Each named turn below is shown by a few rows before and after it. Which turns, in which order, take the first row of each later pair to the second? The first pair is answered.
R (before -> after):
[10 10 -1 -4  5 -5 -1  2 -5 -6  4  0 -2 -6 -2 -4 -3 -5 -3  3 -1 -8  2 -3
  3  0] -> [12 10 -1  0  4 -7  2  1 -3 -6  4 -3 -4 -6  1 -2 -1 -4 -1  3 -1 -6  0 -2
  1 -1]
[ 6  0  0  1 -8  0  2  0  1  5  0 -4 -3 -5  2 -3  5  4  2 -4 -6 -3  0 -4
 -8  4] -> [-1  1  1 -3 -5  3 -1  0 -1  5  1  0  1 -7 -3 -5  4  3 -1 -6 -3 -4  3 -4
 -5  5]
[  0   3   5  -3   5 -14  -4   1   0  -4  -9  -4 -10   3   8  -4  -4  -3
  -6   4   0  -2   2   4   1   1] -> [ -5   4   3  -4   4 -12  -3   4   1  -2  -9  -6  -8  -1   8  -5  -5  -2
  -7   0   0  -1   5   4   0   1]
U (before -> after):
[-16  -1 -12 -11  -9   0   1   7   4   2  22  15   5  10  -9   6   0  11
   0  -3  -8 -23  -1  10 -19  14] -> [-10   3  14 -10  -4  16 -11  10  -8   6   8  20  15  17  -8   6   3   0
  -6   0  -1 -19   2  13   8  20]
[ -2  -8 -20  -5  -7 -11   1 -14   2   1  19   3  11   5 -13   5  -8  15
   1  -6  -3  -5  -9   1   0  -1] -> [ 11  -2   1  -6  -5  -1 -10 -10 -11   2  14   9  18   9 -14   7  -7   5
  -7   1   3  -8 -11   3  16   7]
[  6   6  -8   0  -3  -1   4  -5  -9  -3   8   4  -6 -10  -6  -2 -10  -3
 -10  -3  16  -8   3  -8  -1   0] -> [  0   3   1   1   1   6   0  -6 -11   1  -3   5  -1  -4  -3  -3  -7  -6
 -13  -6  17   1   8  -9  12  -2]
Y (before -> after):
[-12   7   2 -27   1   0 -13   6  -1 -17   3  21  19  17 -15  -9   1  -3
  13  -4  12 -20   2  -2 -20   2] -> [  1  16   4 -22  -4  -4  -6  14  -7 -20   9  13  10   0 -12 -11  -4  -2
  10  -1  14 -25   1  -1 -32   4]
[ 9 -1  2  1 -2  0  0 -4  3 -5  3  6  7  6 -7  6  0 -2 -3 14 -6 -7 -6  2
 -1  5] -> [ 0 -4 -2 -3 -4  1  0 -4  7 -3  5  9  9  8 -8  6  1  1 -2 10 -8 -8 -2  4
 -3  5]
[ -2 -10  -9   0   4 -12   7  -8   7   1  -3  -5  -3  18   3   3   4   7
  11   6  -6   6 -12  -4   3  -3] -> [ -8  -6 -17   0   0 -13  11  -1   9   3   3  -8  -5  10   2   2   3  12
  10   1  -6   1  -7  -2  -8  -2]
[-5 -6  8  3  1  6 -5 -1  0  5 -5  3  2 14 -1  4  6 -5  3  4  4  6 -2  4
 10  2] -> [-17  -3  -3   1  -3   5   0   8   4   9   5   1   2   5  -2   2   4   3
   2  -5   3   1   5   6  -5   3]
Now pairs of rows:
Each pair is two turns apart.
[ -7  -5  -9  -2   8  -7   4  -7  -3   2  -7  -1  -5   3  10   2  12  -4
   1 -12   2  15   3  -6   4  -8] -> [-10   1 -14  -6   5  -6   4   0  -5   4   4  -1  -5 -11   6  -1   9  -3
  -4 -17   7   6   7  -6  -3  -4] : R Y
[ -4  -8  -7   8  -6 -19   8 -18   9  -4  -1  -4   1   5  13  12   2   5
  13   3 -11   8  -1   0  -9 -10] -> [  5  -4  20   8  -1  -2  -5 -15  -4   0 -11   2  10  13  13  12   4  -6
   5   9  -2  11   0   1  14  -2] : U U
[  2   0 -17  -1  -9  -2  -2   6   9  -2   8  -8   1 -25   6  -2  -7   6
  12  -3   1 -13   3 -10  -6  -5] -> [ 22   5   7   3  -6   6 -12   5  -4  -4   2  -4   4 -15  10   2  -4  -3
   7  11   3 -14  -6  -7   9   5] : U R
[  4   1  -1 -11  -3   5   0   1  -2  -7  -6  -8  -3   3  10 -10   3   3
  -3  -6  16   4 -19  -8  12  10] -> [  1   0  -8  -8  -5   1   6   0   1  -7  -7 -12  -7   1  12 -10   3   6
   1 -10  12   5 -17  -8   5   7] : R U
[  1  -2  -4   9  -4  -3  10   0   7  -2  -2  -9  -6   5   9   4   7   5
   6   2  -8   3   0   1 -11  -4] -> [14  1  7  9 -2 -2  6 -2 -1 -5 -1 -7 -5  7  7  5  6  0  4  9 -4  0 -6  2
 -4  1] : Y U
[  3  -4  -1 -17   8  -7  -1 -27  -6 -15  -2  -7  10  16   5  -4  -7 -16
  -8   6   7  11 -10   1  17  -1] -> [ -7   2 -16 -24  -3  -8   0 -13  -5 -13  23   0  11   8  -3  -2 -10  -7
 -11   3   6 -13  -6   8  -5  11] : Y U
[-14   9  14  -7  -3   5  -4  20 -14   5  -9   5   5 -18  -5 -11   0  -6
  -9  -7  15   2  27  -2  11  13] -> [-23  -4   6 -17  -5  -1  -9   4  -4   4  -1  23  12  18 -13   0   6  -2
   1   2   5  -6  18   3  13  18] : R Y
[-15  -3 -10  -3  -8   4   1   9   1   6  10   1   6   5   1   3   5   3
  -2  -9  -4 -12   8   9  -9   5] -> [  3   4  13   6   0  13  -3   9 -10   5  -9  -6   4  -1   9   0   5  -8
  -7  -6   3   3   7   4  10   1] : Y U
[ 5 -2  0  3  5 -6  4 -8  1 -6 -4 -4 -2  3  1  1 -2 -3  7  5 -2  8 -4 -3
  3 -5] -> [ -5   1 -10   0   0  -6   9  -1   4  -2   3  -6  -2  -4   1   0  -3   3
   7  -2  -2   2   2   0  -7  -5] : Y Y
[ 25   7  10   0   3  -4  -4  -6 -18  -9   1   1   0  -6  -5  -3  -7 -10
 -10  16   6  -2 -12  -6  12  -2] -> [-25  -4 -20 -13  -4  -1  -1   6  -1   4  13   8  11  -1 -11  -5  -3   4
  -6  -7  -2 -11  12  -1  -4   0] : Y Y
[ -1  -9   2 -10  10  -2 -12  -9  -4   0  -5   9   9   0  -9  -4  -7  -4
  -3  -1   9   6  -7  -2  16  -4] -> [ -1 -14 -13  -5   6 -13  -2 -16   7  -3  -1   4   1   1  -6  -3  -6   3
   5  -1   0   6 -11  -2   3 -10] : U R
[ 12  10 -10   4  -6  -4  10  14  -6   0  14  -5 -10 -24   0  -3  -8   4
  -3   1   4 -14   0  -3 -20   2] -> [ 21   7   4  17   0  -3  14   6  -4   0 -10 -17 -14 -18  14  -4  -3  -2
   2   2   3  10  -3  -6  -5  -8] : Y R
[-16  -5 -19   7  -3  -2  15  -4  19   1 -13  -9  -1  21   9   5   3  -1
   3  -1  -7  11   8   2   0   1] -> [ 16   4  -8   4  -7  -7   8  -7   5  -9   4   0  -5  23   2  12  -2  -7
  -2  20  -5  -8 -13   6  -1  15] : U Y
[ 17   0  16  14   0   5 -15   2  10   0   4 -13   4   6  13   3   3  21
   2   2  -6   1   3  10 -21  -1] -> [ 11  -4  13  14   1   6 -13   1  13   2   0 -15   4   6  14   2   5  22
   4  -3  -8   6   7   9 -21  -6] : U U
[ 10  14  14   1  -2  10  -5  13 -12   3   3  -7   3 -22  -3   0   0  -4
 -13  -5   3  -8   1   0   6   4] -> [ -2   8   9   5   3   7   2   8  -3   6 -12 -14   1 -22   3  -5   4  -3
  -8 -14   0  10   8  -5  10  -7] : U Y
[ 10  -2   3  -1  -1  -9   2 -21   2   2   9   8  -1  15  -9   7   4   2
 -10   4  -9  -9  -9   3 -15   9] -> [ 18  10  20   9   0   2  -1  -7  -8   6   1  -1  -1   6   1   6   6  -2
 -17   3  -4  -7  -4   6 -10  15] : R U
[ -5  20 -14  -7 -11   0   4  -2  18  -4   9   0 -10  -1  -7  -3  10  14
 -10  19 -11   5  -8   4 -15 -13] -> [ -9  19   5 -13  -7  15 -10  -2  11   1   2  13   5  15  -8   0  16   6
 -15  21  -6   5  -5   8   8  -4] : U Y
[-10  -9  -6  -4  -6  15   1  -6   2  14   0   6   5 -10  -3  12  13   4
   3   2  12  -6   9   9   0   5] -> [  8  -3  -1   1  -7  11   2  -5  -4   8   5   2  -3 -19  -2  12   9   3
   0  10  13 -12   1   8  -6   7] : U Y
[  7   2  11  -4  -4   0 -17   2  -6  -4  11   8   7  10  -6  -3   2  -1
  14   2  -5   2  -3   6 -10  -4] -> [  6   4   7  -4  -6   0 -15   6  -6  -2  14   7   6   4  -6  -3   2   1
  14  -1  -5  -1  -1   7 -16  -3] : Y Y
[ -1  -3  -2 -16   1 -13  -6 -13   1  -5  12  12  -1   2   1  -4   1  -8
   6   0 -15 -12  -1   5   4   1] -> [  2   0  -5  -9  -3 -17   2  -9   2  -5  13   3  -6  -4   7  -3   1  -3
   7  -2 -17 -14   0   6  -6   1] : Y R
[ 2 -3  0  7  3  1 -9 -2 -2 -3  2  2 14 -2  0 -1 -7 -5  2  6 -1  4 -3  6
 12 -5] -> [ -6  -3 -10   5  -1  -2  -6   2   1  -1  11   4  14  -5  -3  -1  -6   1
   2   0  -4  -3   0   7   1  -3] : Y U
[ 4  8  3 -5 -7  6 -7  0  1  4 -8 -4  3 -9  5  4 -7 15 -3 -4 -1  0  3 -5
 -1  3] -> [ -2   3  -1  -7  -5   4  -9  -5   5   4 -11  -2   5  -5   2   3  -7  15
  -1  -7  -2   4   3  -8   2  -1] : R U
[  7  -7  17   0  -2   8 -12  -5  -5   2 -10   5  11  26   3   5  13 -11
   2  14   1   0 -10   3  26   6] -> [-16 -12  -3  -4 -11   4  -6   2   8   6   6   8  12  32   1   8  15   0
   8   7  -8 -13  -2   9   6  11] : Y R
[ -4  -2  -6  -9   6   7   2   8 -12   5  -2  -9  13  -7   1 -14  -3  -5
 -12  -2  -2  -2  -5   1  -2  11] -> [ 11  -3  -5   1   4  -1   8   0  -9   2  -6 -15   6   3   9  -8   0  -3
  -5   7  -9   1 -15   3  -5  10] : R R
[  4  12  -6 -10   5   9  -3   1 -12  -5   4  -5   1  -6 -12  -5  -2  -9
  -1  -2  11  -5  -6   5  -1   5] -> [  5   4  -1  -6   9   8  -3 -10  -7  -5  -7  -3   1  11  -8  -2   2 -11
   5   1   7   5 -10   6  10   1] : U R
[  2  -4 -16   6   0   4   6   3  -3  -3   6  -3  -6   2  -4  -1   0   2
   0   3  -9  -9  -2   7  -5  -2] -> [  6  -9  -9   5   3   5   1  -5  -3  -5   0   1  -3  13  -5   1   1  -3
   2   7 -10  -4  -6   6   7  -4] : Y Y
[  6   2   8  -2  -5   4   4  -2   3  -6   4   1   3 -20   0   2  -2 -11
   1  10  -6   0  -3  -8   5  -8] -> [ -1  -2   1  -2  -5   2   8  -3   8  -5   3  -1   2 -21   1   1  -1  -8
   3   7  -7   3   0  -9   1 -13] : U U
[ 11   7  -2   5  -1  -7   4   5  -2  -5  12  -6 -11   1  -1   4  -1   3
   2   6  -6 -12  -7  -3 -12   2] -> [  0   8  -3  -6   1   1  -4   8  -6  -2  15   5  -1  -5 -12   0  -3   1
  -5   1   1 -16   0  -4  -5   5] : R R
[-11   1  -2  -5   6   5  -6   6  -1   8  -6   7  -1  -1   1  -7   3  -5
  -1  -5   0   0  11   4   9   0] -> [-13  -1  -8  -7   2   2  -4   6   4   7   2   9  -1   4  -1  -3   4  -1
   1  -3  -5  -6   8   6   1   3] : R Y
[ -9  -3  -6 -11  -4   1  -7  -7   2   8   2  12  -1  -9   0  -1  -2   7
 -19  -3   7  -3  -2   0   5   8] -> [ -6  -1   0  -6  -2   3  -6  -6  -1   9  -5   7  -1 -12   4  -4  -3   5
 -20  -5  10   3   0  -2   9   5] : Y U
[  7   3  -3  11  -7  -2   4   1  -6   4  13  -3  -8  20   7  18  -1  -2
   7   9  -1 -21  -7   9 -11  15] -> [-5 -6  7 11  2  7  0 -6 -2 10 -7 -4  0 32 12 16  3 -7  9  3 -1 -4 -1  7
 12 10] : Y U
[-10   1   5  -4   3   6  -1   3  -5   2   9   7   4   5 -10  -1  -4  -1
   5  -2   3  -6  -1   7   1   8] -> [ 4  4  7  1  1  2  2  2 -6 -2 10  2 -1  4 -4  1 -5 -2  6  5  0 -8 -8  7
 -4  9] : Y R
[  9  -3  20  -3   7  17  -9 -13 -12  -1 -15   7   7  19   4   3   7 -12
  -1  10   4  11  -8  -7  28   3] -> [ 10  -4  -9  17  -6  -5  22  -7   6  -3  -7 -19 -16   4  21   4   7   6
  14   4 -11  13  -9  -5 -14  -7] : R U
[ 7  4 13  9 -3  6 -9 14 -7  3  1  1  4 12  6  8  2 -9 -6  4 -3 -2  0  5
  8  9] -> [-1  1 11 13 -5  5 -5 14 -2  5 -5 -3  4 16 11  8  6 -6 -1  0 -8  2  4  4
  5  5] : R Y
[ 13   8   9   0  14  11  -2  -8 -16   4 -11   1  -3  18  -1   9   5  -4
   0  16   5   7  -1  10  23  -2] -> [-22  -1 -20  -5  14   5   9  -8   2   8  -9  -3  -3   7  -5   1   3   7
   5  -5   3  14  15   4   8 -16] : U R
